In the rows, zero is written as 128.
Named turns come first, each shown by rows before and after it. Which turns, in which order, take the first row of each pair that follows to the second? Write the first one first, as in the answered first pair.
Q_76:
[161  95 141 124 117 121 163 129 138 148 172 132 110 155 143 165  70 128
  74 120 155 107 140]  ->  [131 111 127 179 131 156 159 138 162 125 150 150  77 119 120 121  64 118
  97 120 165 131 133]
[154 153 133 122 119 110  94 109  86 132 156 131 150 138 140 127 138 167
 120 136 118 140 162]  ->  [131 167 126 162 127 136  91 117 103 118 140 141 128 113 126  91 133 161
 134 138 124 155 159]
[126 127 116 116 136 121 137 163 122 101 136 109 121 117 134 139 130 112
 140 112 138 104 119]  ->  [119 104 139 120 120 133 142 144 113 113 151 104 120 153 121 132 127 131
 113 115 108 105 132]
Q_349:
[125 115 143 153 116 135 137 150 107  77 109 117 182 140  71 133 146 168
 130 104 119 173 142]  ->  [119 140 115 144 127 129 138 173 133  62  99 114 180 109  95 145 151 125
 156 105 147 153 119]
[123 137 126 127 145 104 146 161 127 105 113 115 143  99 148 109 106 146
 155 140 175 141 141]  ->  [132 126 115 150 143 125 168 133 126 133 133 109 142  93 139 128  97 137
 152 148 170 115 157]
[140 109 163 173 141 142 114 117 108 111 135 159 125 150  86 100 114 190
 126 131 125 187 165]  ->  [124 151 138 142 155 115  95 169 144  67 103 161 122 114 117  95 131 142
 164 121 166 188 123]
Q_532:
[ 76 121 135 159 132 166 114 117 158 112 118 113  81 137 111  89 127 102
 114 118 109 109 114]  ->  [122 112 116 192 154 163 133  96 126 146 123 126 103  83  90 112 113 135
 141 123 133 125 155]
[121 115 113  98  96  78 121  92 165 171 131  82 105 202 152 158 115  76
 115 128  92  95  96]  ->  [ 91 136 123 165 122  98  85 118 170 118  83 119  74 161 105  68 105 117
 149 119 104 194  93]
[156 124 152 136 116 104 116 100 102 160 169 112 133 101 127 143 121 179
 102 109 125 131 158]  ->  [121 127 167 104  95 103 102 115 126 140 168 101 114 145 147 129 132 147
  76 105 107 111 127]
[ 57 160  68 121 132 155 136 156 185  93 102 122 130 117 164 115 146 116
 176 119 164  87  65]  ->  [ 94 158  52 156 154 158 149 141 160 114  97 139 142  68 144 124 133 149
 206 122 186 113  98]
Q_604:
[119 167 110 159 161 149 126 152 145 107 107 143  78  64 111  93 126 107
 163 124 151 138 127]  ->  [109 154 128 173 153 163 119 140 140 107 109 144  67  88  93  69 120 131
 145 123 126 153 134]
[127 131 142 113 121 126 126 142 113 131 135 124 126 144 124 127 131 146
 127 113 127 120 117]  ->  [128 139 138 111 125 122 128 144 115 130 136 124 130 135 131 133 129 138
 133 112 134 114 116]
[108 125 128 156 116 131 160 112 170 145 121 125  96 127 149 108 112 123
 120 129 126  95 137]  ->  [110 128 124 151 120 128 160 113 173 143 121 124  96 123 155 114 111 120
 124 129 132  91 134]
[147 170 114 155 182 128 156 144 105 111 142 177  97  87  52 114 144 151
 169 151 173 152 167]  ->  [118 148 151 159 161 146 142 130 104 102 151 176  79 144  35  81 143 176
 126 150 128 166 167]
Pairs:
Between the rows of a pair lie 2 to 3 turns.
[133 107 120  85 120 166 119 121 111 143 169 119  73 198 151  98 177  84
  68 132  84 123 118]  ->  [175  95 136  81 130 135 106 117  64 153 163 132 102 189 134 102 168 148
  78 126  87 172 145]	Q_532 Q_76 Q_76
[104 137 138 149 139 130 128 170 128 147 111 165 128 173 114 106 160 202
  98  99 131 160  96]  ->  [129 141 113 180 157 139 150 156 120 167 111 173 137 124 106 124 151 203
 126 104 155 157 112]	Q_532 Q_76
[114 114 143 165 127 147 125 112 133 130 122 127 127 135 108 105 132 143
 117 122 105 146 139]  ->  [149 118 123 151 141 124 137 111 117 146 123 130 157  99 120 139 130 147
 144 123 133 142 148]	Q_349 Q_532
[109 143  90 160 174 157 156 130 176 143 124 136 110  85 113  69 139 113
 164 116 129 106 147]  ->  [133 122  91 153 164 158 177 101 153 183 151 127 124 103 109 100 134 128
 146 124 117  83 172]	Q_604 Q_532
[121 164  94 156 150 145 116 127 154 100  96 140 132  26 131 109 128  77
 119 162 174 110 127]  ->  [100 120 136 188 122 188 119  81 139 121 118 134 108  97  91  73 118 123
  61 171 107 116 155]	Q_76 Q_76
[110 120 130 124 137  93 106 159 143 101  53 123  87 132 164 114 152 105
 134  95 172 187  65]  ->  [175  82  99 137 132 109 171  91 111 195 109 106 117 117 163 206 141 108
 121 115 172 111 118]	Q_349 Q_604 Q_76
[144 128  81 134 128 172 193 113 135 158 175 107 138 134 122 173 120 101
 134 109 134  27 156]  ->  [137 143  71 152 140 179 191 123 150 145 160 115 129 105 123 160 118  89
 154 110 150  36 152]	Q_76 Q_76
[ 89 136 112 140 145 173 176 126 167 154 137 146 100  82 144 119 152  99
 142 121 120 158 130]  ->  [137 123 109 107 149 135 185 117 128 183 150 141 140  78 158 166 152 123
 145 122 133 154 149]	Q_76 Q_604
[185 105 120  97 112  78 117 119 101 142 150 118 142 131 124 159 143 157
 111 132 145 101  92]  ->  [166  92 120 167 110 138 135  84 108 154 159 121 114 130  86 129 125 165
 101 144 120 104 113]	Q_76 Q_532
[116 130 123  91 168 104 132 173 136  97 103  75 134  97 149 153 193 149
 159 119 130  86 108]  ->  [141  99 140 141 170 127 141 131  95 129 118  88 142  98 104 140 172 218
 151 127 109 122 155]	Q_604 Q_349 Q_349
[ 91 142 142 192 131 159 105 125 128  98 120 141 109 111 103  58 122 160
 126 119 117 183 130]  ->  [ 68 153 138 110 111 134 102 156 162  82 126 115 110 156 158  91 145  92
 101 112 117 126  82]	Q_604 Q_604
[106 151 111  92 130 104 116 155 149 105 109 130 134 119 164 142 153  80
 143 116 157 110 101]  ->  [ 90 154 119 145 141 136 109 151 152  91  93 147 113 103 130  93 143 102
 153 120 151 153 113]	Q_76 Q_532 Q_349
[132 108 128 125 108 166 170 131  96 160 131 141 128 117 103 125 101 127
 167 124 133 129 172]  ->  [106 103 148 108  94 167 162 130 105 149 134 131 117 160 106 113 107 122
 137 122 109 121 158]	Q_604 Q_532
[190 145 136 143 163 114 148 124 135 105  89 168 167 110 107 138 126 147
 111 116 134 213 138]  ->  [211 131 127 111 149 107 169 105 130 140 118 146 183 131 128 191 129 126
  93 120 130 157 142]	Q_532 Q_604
[144  90 146 112 118  91  98 130  88 111 110 140 155 105 119 134 120 171
 111 142 107 154 135]  ->  [122  91 152  94 107  91  89 137 100  98 109 132 145 134 127 124 128 155
  94 140  91 144 116]	Q_532 Q_532
[ 93 111 125 108 127 101 143 152 136 110  77  94 122 193 147  86 122 100
 129 133 125 109 130]  ->  [124 102  95 137 137 122 183 119 131 153  98  92 135 156 143 126 112  89
 141 145 138  69 160]	Q_604 Q_349
[152 133 136 145 110  63 141 127  83 151 159 119 119 168  93 116 131 160
 120 185 153 137 153]  ->  [149 157 107 170 131  74 149 139 104 141 142 128 110 116  93 112 128 135
 155 185 186 136 146]	Q_349 Q_349 Q_604
[160 105 145  98 149  92 160 131  85 178 138 110 158 127 127 131 149 135
 124 118 158 127 130]  ->  [115 125 158 136 153 121 134 153 113 126 107 125 121 124 103  57 144 137
 133 110 152 174 112]	Q_76 Q_349
[127 108 138 144 127 153 147  87 132 143 138 120 118 136 137 148 119 110
 129 144 111 124 129]  ->  [103 123 142 142 126 153 135 110 151 113 120 125 106 137 139 121 121  96
 133 139 111 138 108]	Q_604 Q_604 Q_532
[158 191 111 120 184  89 121 184 150  94 120  99 151  93 136 135 124 103
 173 124 193 143 125]  ->  [112 183 121 196 176 165 129 156 181  90 123 104 103 107  93  73 107 104
 151 137 160 153 135]	Q_532 Q_76 Q_76
[148 171  86 167 116 122 140 101 137 157 140 115 139  61 136 188 132 137
 175 126  88 108 184]  ->  [135 169  92 190 116 143 139  90 143 150 138 117 126  65 116 165 129 145
 170 129  74 116 190]	Q_76 Q_76
[ 80 114 112 172 127 152 136 151 146 113 122 138 110 150 113  93 125 115
 117 121 153 148 124]  ->  [102 109  95 190 134 159 157 135 132 137 134 137 126 124 108 115 118 120
 127 126 165 135 146]	Q_604 Q_349 Q_532
[130 151 114  46 117  89 155 169 140 100  72 118 176  98 159 165 130 107
 153 124 129 107  85]  ->  [152 107 161  58 104  88 150 131  84 132  92 124 189 150 121 154 118 191
 119 123  83 149 127]	Q_532 Q_604 Q_76
[ 96 139 150 160 138 141 133 131 157 149 105 133 116  93 142  84 124 125
 138 149 124 147 137]  ->  [131 141 142 107 138  93 133 143 141 162 110 123 153  89 174 136 134 121
 148 143 147 124 135]	Q_349 Q_349 Q_76
[103 116 159 105  97 106 107 128 134 100 148 103 107 201 144 146 144 143
  64 130  82  95 133]  ->  [144 150  88 197 157 126 137 133 135 108 123 138 114  47 117 149 121 139
 160 136 164 122 162]	Q_76 Q_604 Q_532
[107 141 105 129 145 167 123 128 164 126 138 132  93 125 108 120 135  97
 125 136 107 110 110]  ->  [114 147  95 137 152 168 125 126 161 129 136 137  94 106 103 125 135 100
 137 138 120 113 118]	Q_604 Q_604
[ 72 167 128 168 143  92  94 185 160 101  47 136 136  99 114  95 153 132
 140 140 149 130 107]  ->  [ 85 156  95 210 146 136 141 145 167 144  75 132 127  70 104 127 143 111
 143 158 151  82 131]	Q_604 Q_349
[104 147 123 128  98 120 112 149 158  97 152 147 111 139 175  71 117  78
 164 116 126 143 111]  ->  [146 112 112 119  89 121 151 105 128 160 195 129 139 151 177 135 111  85
 142 126 116  91 145]	Q_532 Q_349 Q_532
[130 145 159  67 121  67  44 158 101  87 106 165 106 187 161 131 115 111
  75 119 146 165 125]  ->  [119 162 141  91 135  79  42 173 120  71  89 177  95 153 158 111 115  95
 100 117 163 173 114]	Q_76 Q_76
[121 155 110 101 159 176 120 111 164 119 129 117  87 103 164  99 142 105
 142 120 137 133 159]  ->  [121 133 127 117 155 186 121  89 150 130 136 117  87 124 144  87 135 136
 120 126 112 146 178]	Q_532 Q_604 Q_604
[160 157  92 164 129 105 136 128 101 126 106 131 154  71 122 157 154 177
 153 119 114 131 116]  ->  [157 147 102 182 124 120 136 116  99 128 110 132 145  82 105 142 147 191
 145 122  98 143 125]	Q_349 Q_76 Q_76
[103 118 131  98 107 145 146 114 160 114 160 113 124 172 135 127 132  89
 102 113 120  87  98]  ->  [111 126 139 154 134 149 121 126 137  92 124 150 122 121  91  71 115 152
 142 107 137 181 119]	Q_349 Q_349 Q_532
[105 123 170 148 104 172 194 115 126 148 195 103 172 133 126 111 176 123
  90 117 135 104 151]  ->  [ 71 147 183 147 108 165 159 154 149  97 160 113 153 138 127  66 182 118
 102 106 141 144 122]	Q_532 Q_349
[ 95 144 155 115 117 110  85 163 146  75 101 128 113 163 129  85 137 145
 118 111 109 145 107]  ->  [163 146 123 123 148  80 107 156 105 112 101 140 159  92 127 137 125 171
 167 113 160 154 141]	Q_532 Q_76 Q_349
[167  97 138  89 106 102 128 102  83 156 143 120 155 162 144 147 137 124
 106 135 111  93 142]  ->  [171 119 125  71 124  75 111 136  84 128 116 129 166 131 158 147 147 118
 139 127 142 117 125]	Q_349 Q_604
[112 136 117 170 139 171 138 125 156 128 124 120 104 111 127  93 131 116
 137 122 138 117 127]  ->  [114 120 156 119 121 133 103 139 134 116 123 116 118 170 135  90 141 149
 106 110 110 140 119]	Q_76 Q_76 Q_349
[113 161  99 144 113 171 152 134 173 122 154 122  88 128 147 100 128  66
 124 146 146  69  99]  ->  [136 134 123 204 118 192 153 100 134 145 154 140  88 125  93  71 107 141
 122 151 126 127 145]	Q_532 Q_349
[106 126 105  92 122 108  93 163 133 110 122 148 124  82 157 137 132 106
 168 138 147 149  93]  ->  [124 110  91 146 131 148 127 117 121 151 141 154 123  54 128 147 115 123
 170 149 142 137 133]	Q_604 Q_349
[139 189  70  94 137 134 153 163 132 104 144 122 124 101 133 166 138  88
 159 135 173  89 147]  ->  [133 148 142  57 105 108 115 153  90 103 155 114 132 204 117 139 142 163
  98 127 110 136 160]	Q_349 Q_349 Q_604
[119 111 141 185 124 198 146 138 118 140 154 105 133  96 135 154 152 128
 126 145 119  99 109]  ->  [118 129 134 152 126 175 140 162 130 123 145 101 140  90 163 167 160 103
 137 141 134  87  87]	Q_532 Q_76
[153 114 117  90 128  79 125 150 114 124 131 122 146 136 154 149 127 105
 119 118 132 130 120]  ->  [160  99 121 105 124  95 140 122 101 147 143 121 148 145 141 157 121 119
 104 125 122 120 138]	Q_349 Q_349
[138  92 170  98 114 109 128 121 126 102 120 118 126 141 130  80 129 137
 103 103 118 128 110]  ->  [117 106 150 120 121 131 135 126 153  94 116 118 109 116 130  70 128 101
 114 108 129 112 102]	Q_349 Q_76 Q_76
[110 138 140 166 115 114 116 151 117  74 110 114 125 103  67  99 134  93
 138 125 157 147 121]  ->  [122 146 132 146 116  97 118 164 114  75 110 114 139  95  82 118 136  84
 147 125 168 137 117]	Q_76 Q_76 Q_76
[168 125 115 157 138 195 167  97 146 155 134 153 158  66  96 155 128 129
 152 146 173  87 174]  ->  [113 141 125 100 110 193 153 125 193 122 135 125 134 127 135 152 150  67
 119 143 149  40 123]	Q_532 Q_76 Q_76
[128 132 139 115 134 108 111 129 129 139 153 132 117 160 167 132 119 113
 125 117 109 129 118]  ->  [137 136 127 165 151 129 121 117 123 148 146 149 110 118 142 119 104 132
 148 121 124 151 138]	Q_76 Q_532
[108 144 131  66 115  80  85 173 109  84  89 118 143 146 165 124 141 130
 124 122 153 161  84]  ->  [149 140  68 127 135 129 158 123 116 151 120 116 151  67 155 180 123  93
 154 144 186  93 127]	Q_604 Q_349
[106 138 119 107 123 129 113 139 155 116 136 121 127 138 143 130 149  97
 129 126 127 110 107]  ->  [122 134 107 162 138 152 131 117 142 134 136 134 129  95 113 124 132 121
 151 133 134 126 136]	Q_532 Q_349
[157 161  90  96 137 105 149 155 137 128 128  98 143  88 161 180 134  57
 153 123 163  92 132]  ->  [112 119 133 193 117 194 154  94 136 143 146 107  93 143  90 105 109 108
 104 135  87 122 168]	Q_349 Q_76 Q_604
[ 58 107 116  79 109  78 117 115 156 121 158 164 119 174 131 113 119 143
  80 150 118 107 126]  ->  [ 93 123  75 149 151  95 135 107 145 134 140 192 127  74 102 112  98 164
 142 154 168 138 157]	Q_76 Q_532
[114 112 137 121 122 156 131  96 146 133 135 118 101 162 107 132 133 129
  97 128  99 104 117]  ->  [105 144 129 104 137 130 108 142 159  93 106 131 101 130 123 116 141 113
 131 114 135 130  90]	Q_349 Q_76
[129 130 130 155 125 154 156  91 127 142 142 122 135 140 101 137 115 142
 109 139 108 115 150]  ->  [123 154 104 128 130 137 156 120 150 125 132 116 133 117 133 154 124  92
 128 136 137  87 120]	Q_76 Q_532
[ 70 161  89 115 111 156 125 144 193  97 116 114  80 129 159 117 161  53
 120 134 131  81  81]  ->  [ 86 106 155 130  86 159 108  95 137 125 138 116  87 211 111  91 145 157
  64 136  61 133 125]	Q_349 Q_349
[160 128 132 152 147 139 133 145  88 126  89 141 141  98 111 113 144 174
 151 104 147 162 123]  ->  [163 109 154 121 126 126 129 136  77 136 103 126 153 148 116 123 148 187
 119 102 122 152 122]	Q_76 Q_604
[154 166 104 132 150 112 115 155 151 125 130 110 152 106 140 148 163 106
 152 138 157 140 111]  ->  [164 141 106 152 136 139 144 114 140 165 161  99 149 127 123 165 154 114
 127 150 133 115 140]	Q_532 Q_349
[144 141 129 119 146 108 120 138 144  97 138 143 132 102 139 119 128 153
 157 121 161 187 101]  ->  [150 133 123  80 134  98 130 136 146 113 157 126 142 123 168 159 136 125
 140 124 161 141  93]	Q_76 Q_604 Q_349
[127 113 140 119 124 110 132 128 111 126 138 124 109 159 117 112 128 158
 109 132  94 139 141]  ->  [140 113 136 123 128 108 141 125 103 136 145 122 115 152 118 124 124 156
 110 137 103 134 149]	Q_532 Q_532
[119 110 133 119 120 135 145 119 137 133 125 131 106 181 107 119 147 129
 111 141 105 110 138]  ->  [118 130 114  95 134 107 134 156 150 109 107 134 114 156 130 127 156 104
 139 132 138 112 112]	Q_349 Q_604
